[-16  -7  44 -44  34 -12  13 -12 -24 -18] -> <100>
[ 28  10 -32  19 -34  28 -37 -41 -27  28] -> <23>
[-20  -9 -13  -3  -8   8 -11  15 -15  14] -> <141>
[  6  -1 -33  24 -15  14  20  -6 -19  31] -> <80>
[  2   5 -27  23   7  37 -24   7  -1  21] -> <9>
[ 23  -1  -7 -51  31   1   1  50  13 -23] -> <160>
[  2 -23  15 -24   5 -14 -15  92  34 -30] -> <10>
Table of tags by key:
[-11] -> Q_717
[-27] -> Q_758
[-13] -> Q_94
[-14] -> Q_449
[15] -> Q_478
[-33] -> Q_116
[-26] -> Q_341
join <141> 3: 
Q_94
next: [23  7]
[ 37 -24]
q: [-20  -9 -13  -3  -8   8 -11  15 -15  14]
<141>
next: [-23  15 -24]
[  5 -14]

[-69  48  70  72  60  75]  <65>
[ 81 -39 -46 -31 -77 -88]  <50>
[ 1  4 -1  0 -1  0]  <36>
[ 47 -31 -39 -46 -43 -46]  <70>
next: [-31 -39 -46]
[-43 -46]
key -> tag
[81] -> Q_662
[-88] -> Q_132
[75] -> Q_497
[-46] -> Q_827
[0] -> Q_791
join <50> 6: 
Q_132

[-10   2 -40  14  16  26 -10  -8   1  -5   3  -6 -20   4]  <114>
[  7   6 -37 -16   0 -43  27   3  -5   7 -16  15  38  -5]  <85>
[ -8  10 -97   6  25  -2   9 -11  -4  -1 -10   5   4   2]  <71>
[  0  11 -83   6  22 -21   6   7   3  -5 -16   4   5  -2]  <106>
next: [  9 -11]
[-4 -1]
next: [  3  -5   7 -16]
[15 38]

[-48  64 -47 -31 -55 -47  64  60 -49  60]  <97>
[-27 -29 -24  15 -49 -47  53  54 -49  53]  <123>
[  5 -26   6  -3  10  10 -29 -27  13 -24]  <105>
[ 71 -41  69  64  74  72 -44 -46  74 -46]  <187>
[ 62 -45  59  59  61  57 -47 -44  56 -47]  <28>
[-50  48 -49 -43 -51 -50  51  49 -50  50]  <170>
[ 43 -62  44  46  43  46 -62 -61  46 -63]  <86>
[ 26 -39  25  20  26  27 -45 -42  28 -42]  <104>
[-29  15 -27 -24 -30 -23  19   9 -21  13]  <25>
next: [-30 -23  19]
[  9 -21]
next: [ 44  46  43  46 -62]
[-61  46]
next: [-29  15 -27 -24]
[-30 -23]

[ 17 -51  14  12] : <111>
[ 17 -51   5  12] : <56>
[ 42 -45  37  35] : <75>
[ 4 69 -9  5] : <121>
[ 17 -51  56 -13] : <128>
[ 4 69 -9 -1] : <93>
q: [ 17 -51  56 -13]
<128>
q: [ 4 69 -9 -1]
<93>

[ 27  -5  25  39 -13   0  16  65  43 -13  24  63  13  15 -15   5 -23  43
  40 -29  -9  28  14  15 -52 -15 -33  35  -2  34  16  -4 -10 -34   0   8]  <129>
[ 19  33 -22  88 -11  29  32  19  36  13 -11   7 -12  -4  17  34   7  -2
 -12 -17   0   4  -3  27 -48   9   1  -5  -1  34   9 -14   3  -2  30 -41]  <102>
[ 18  26  33 -28   4 -22 -26   6  19 -11 -22   2 -29 -14  31  43   1   4
   9 -52  -7  12  46  11  -2  22   6  14 -26   0 -31   6  18  16 -17 -34]  <34>
[-17   3  27 -24   3 -19 -25   0  15  -8 -16   2 -19 -12  26  38   7   0
  12 -46  -6   9  45  11  -4  11   5  16 -17   1 -30   9  14  14 -14 -29]  <64>
[ 19  11  20  82   5  26  -3  84  28   6  -3  43  -8  23  -6   3 -14  39
  53 -48 -21  14  29  35 -55 -16  -6 -15   9   4 -31 -49 -29 -26  11  34]  <145>
tags:
[17] -> Q_674
[-17] -> Q_690
[-29] -> Q_295
[-47] -> Q_105
[88] -> Q_159
[-46] -> Q_858
[16] -> Q_603
[-16] -> Q_370
join <102> 20: 
Q_690
q: [ 19  33 -22  88 -11  29  32  19  36  13 -11   7 -12  -4  17  34   7  -2
 -12 -17   0   4  -3  27 -48   9   1  -5  -1  34   9 -14   3  -2  30 -41]
<102>
next: [-17   0]
[ 4 -3]
q: [ 19  11  20  82   5  26  -3  84  28   6  -3  43  -8  23  -6   3 -14  39
  53 -48 -21  14  29  35 -55 -16  -6 -15   9   4 -31 -49 -29 -26  11  34]
<145>

[-25  -3  82   0] : <122>
[  3   4 -48 -91] : <126>
[-25  -3  82  -1] : <17>
[-15   1 -80 -20] : <103>
q: [-15   1 -80 -20]
<103>

[  9   6  24 -20  24 -17  14  18  30  -6  -3 -37  15   6 -35   8   7  26
   9 -10 -41  19  20  36  -3  30  44 -22   9] : <108>
[ -7 -33  15   9  18  -6  23  51  12  14 -38 -45  16 -24 -70 -22  49  54
  15 -39 -46  12  20  13  24  36  47  -6  29] : <35>
[-29 -10 -16  13  23 -23  31  19   3  -6 -13 -25 -12  -8 -31 -17  56  10
  33 -31 -29  26  -3   6 -19  19  31   8 -17] : <138>
[-18  17 -38 -18   2  21 -14 -45  -1   9   4  22  17  28  86  11 -65 -22
  11  30  15  12 -21 -30 -17 -35 -26   5 -22] : <2>
[ 18 -24   6  29  -4 -10  23  65  33 -13 -27 -16   0 -39 -41 -32  41  60
  -7 -36 -28  29  31  35  42  25  42 -13  31] : <60>
[  0  19 -55 -20 -18  10 -35 -90 -31  18  33  45  -5  74  96  34 -90 -90
 -28  96  50  -2 -34 -59 -88 -49 -55  63 -67] : <98>
tags:
[45] -> Q_29
[-90] -> Q_113
[-45] -> Q_614
[22] -> Q_824
[-2] -> Q_107
[-16] -> Q_929
[-37] -> Q_712
[-25] -> Q_425
join <98> 12: 
Q_29
next: [ -6  -3 -37]
[15  6]
q: [ -7 -33  15   9  18  -6  23  51  12  14 -38 -45  16 -24 -70 -22  49  54
  15 -39 -46  12  20  13  24  36  47  -6  29]
<35>
next: [ 19   3  -6 -13 -25 -12  -8 -31]
[-17  56]

[ 14 -23 -42  33 -48 -42] -> <72>
[-41  26   8 -24 -15   8] -> <142>
[-18  -5 -25 -70  -4 -25] -> <175>
[  3 -49  15  42  77  15] -> <155>
[ 14 -23 -46  37 -38 -46] -> <81>
[  5 -51  51  60  73  32] -> <63>
[  4 -47  -6  44  76  -6] -> <3>
[  9 -21  60  51  17  60] -> <116>
[ 13 -22 -42  32 -49 -42] -> <44>
[-25  -1 -22 -61  -9 -22] -> <193>
tags:
[-41] -> Q_559
[5] -> Q_999
[-40] -> Q_518
[4] -> Q_623
join <142> 1: 
Q_559
q: [ 14 -23 -42  33 -48 -42]
<72>
next: [60 51]
[17 60]
q: [  5 -51  51  60  73  32]
<63>
q: [  9 -21  60  51  17  60]
<116>

[ 44  62  16 -78  50] -> <62>
[ 32  -9 -81 -29 -12] -> <127>
[ -1 -49 -82 -13 -87] -> <109>
next: [ -1 -49]
[-82 -13]
next: [32 -9]
[-81 -29]

[ -5   1  -5   0   3  -6   1  -3   2  -5  -2 -10  -1]  <117>
[ 13 -37   1 -21  -1 -21 -53  -3   2  -5  -2  -5  -1]  <132>
[ 16   1  30 -13   3   0 -72 -73  17 -54 -49 -61  26]  <14>
[-4  1 -5  0  3 -6  1 -3  2 -4 -2 -4 -1]  <6>
[-51 -22 -30   0  16 -37   1 -21  -1 -21 -53   9  -1]  <27>
q: [-4  1 -5  0  3 -6  1 -3  2 -4 -2 -4 -1]
<6>
key -> tag
[2] -> Q_732
[1] -> Q_619
[-37] -> Q_148
[-5] -> Q_805
[-4] -> Q_221
[-38] -> Q_794
join <132> 2: 
Q_148
q: [ 16   1  30 -13   3   0 -72 -73  17 -54 -49 -61  26]
<14>
next: [ 16 -37   1 -21  -1 -21 -53]
[ 9 -1]

